Families of rows that turns and mirrors carry onto each other, the same ones carrying the whole set onto itself: the rest of each named row's family, in list order
5 families of 3 rows
puvun:  155  357  -18  -98 -217  314  204 -269 -182  440 -274  222 -177 -162  143
bur:   39  376 -213 -117  -83  142   66 -106  -72  446  -37  213 -185 -221    1
pumar:  330  123   17 -112  194  261  136   25 -338  264   44  -87  179  124 -302
fegu:  109  -12  -39  -76  180  165  285  110 -439  346   33 -322   47    8 -162
vupam:    8   97  217 -475 -204  433  407  250 -201  215 -216  -58  199    1  277
gasis: -162  216  167 -427 -194  250  504  406 -154  241  -32   30  -74  -85   95
fanud:  138  -32   72 -446 -189  232  601  344  -62  240 -169   60   45 -109   51
zurud:  -75  240  -69 -338 -116  100  -97  -35 -133  501 -351  181 -121 -153  -23
keler:  -30  -16  119 -477 -148  484  535  258 -232  285  -77   75   20   52  136
bofe:  249 -138   70   24   24  201  141   22 -429  227   15   -2  205  103 -187
dizu:   19  156  288 -373 -346  541  419  289 -239  107  -95  -53  -37   15   76
likal:   38  391   95 -180  -96  182   74  -72 -235  568 -259  369  -27 -220   67
balel:   40  353   19 -189  -73   76  147 -240 -187  348 -324  370  -80   -2   77
Dap:   10   92   15  131  193  235  285   74 -211  287 -131 -162  160  128 -280
ketal:  333   55  148  -22   20  159  258  -23 -555  276  -93 -162   25   24 -272

Which other rows belong to the same family as puvun? dizu, ketal
Which other rows belong to the same family as Dap? fanud, zurud
Which other rows belong to the same family as bofe? vupam, balel

Families of rows that turns and mirrors carry onto each other, the same ones carrying the whole set onto itself: the rest of each named row's family, in list order
5 families of 6 rows
Sos: -174  117  270 -179  178   61 -263  399   38   13  189 -238  349  -31  123  -98  208  -28  249
vol: -105   20  193 -300  162 -184  -79  262   71   89   80 -191  294   12   98 -189  119 -141  341
mebi:   40 -171   25  -69  -99  499 -356  -99   72  129 -231   68  -80   27  407   67  179  -78 -140
pege:   56 -120   64  -51  -70  556 -348  -97  143  204 -241   94  -74   16  512  -18   46   16  -55
mur:   38  -42  244 -237  263   70 -328  276   40 -126  200 -214  349   34   47  -92  124   12  212
zed:    5 -209   98  111   -6  321  -77  -57  -80  110  -73   80  -14    9  649   13  404 -151  -66
nasav:  228 -164   40  -39  -81  520 -316  -92   74  243 -198  132  -25   -5  484  -35   80  -35  -75
Rela: -104   34   20 -275  168   31 -171  297  211  241  136 -223  392  -28  -20   83  -27  -92   78
bokap:  -46 -153   74  116 -116  365  -27  -60  -36  218 -167  132   21    7  641 -116  290  -92    0
nema:  -26 -122   40  110 -159  525 -289  -27   41  196 -225  137  -41   30  471  -83  165   39  -72
Kabug:  123 -121  170   78  -72  329  -73 -122   24  201  -98   79  -25  -23  717  -38  308  -93    5
som:  -85 -247 -102 -109   34  428   59  -54  162  190 -269  114   38   31  665  -57   57  -72   19
vog: -200  140   81 -273  114  137 -229  394  138  161  127 -251  397  -74   -3   17   46  -66  130
tagal:   65 -331 -114 -133   74  472  -11  -19  110  153 -283  189   65   31  553 -167   37  -86   35
Buni:  -57   44   -8 -318  123  133 -130  437  137  270  133 -175  526  -13   -8   63  -18  -20  108
Kan:   21   11  265 -215  150  119 -334  411  -34   11  202 -114  389   57   94  -63  172  101  257
ramu: -223   81  119 -347  116  -37  -81  348   43   97   84 -213  330  -74   73 -127  145 -169  301
taz: -143  159  222 -286  195  -25 -115  251    1   70   89 -209  396    5   15 -104  104 -195  309
Popu: -151 -206 -121    0  -57  472  -19   -6   85  225 -293  186   37   29  525  -79  101  -29  -48
rimo:   22  -11  139 -380  148 -152  -75  169   28   73  126 -227  371  -77   46 -119  129 -232  245
Folit:  -59   46  263  -70  250   81 -342  355   73  -14  268 -222  362   55   90  -60  130   52  206
Peb: -172  177  128 -265  208  120 -146  314   90  145  104 -213  446  -26  -37    2   -6 -188  157
zad:   13   10  146 -379   68 -142  -60  303  -18  170  101 -130  392  -14  126 -155  132 -145  357
mumon:   31  -67  137  139  -27  492  -46 -115  -37  176 -180  158   32   37  622  -56  241 -161   -1
goged:    6  -65   63   53  -51  602 -208 -108   23  223 -297  165   -5   57  494  -64   82  -96  -36
von: -106  184  271 -182  242  142 -265  321    0   -7  159 -228  431   47    6  -66  104  -76  234
Kune: -161 -315 -114 -140   47  392    5  -62   83   93 -290  154   21   88  527  -51  140 -134  -12
zefe:  -65 -145  -22   43   16  511   17  -93   23  181 -313  204   56   79  552 -104   95 -162   15
Bif:  -49   -8   47 -289  232  114 -167  278  145   77  171 -296  490  -64  -21   80   -3  -72   26
vezes:  195 -233   74   86   61  400   10  -56  -19  180  -86  148   64  -16  707  -77  270 -146  -32

Which other rows belong to the same family as tagal? mur, nasav, rimo, Bif, vezes
Which other rows belong to the same family as bokap? Sos, nema, vog, ramu, Popu
Which other rows belong to the same family as pege? vol, Rela, Kabug, som, Folit

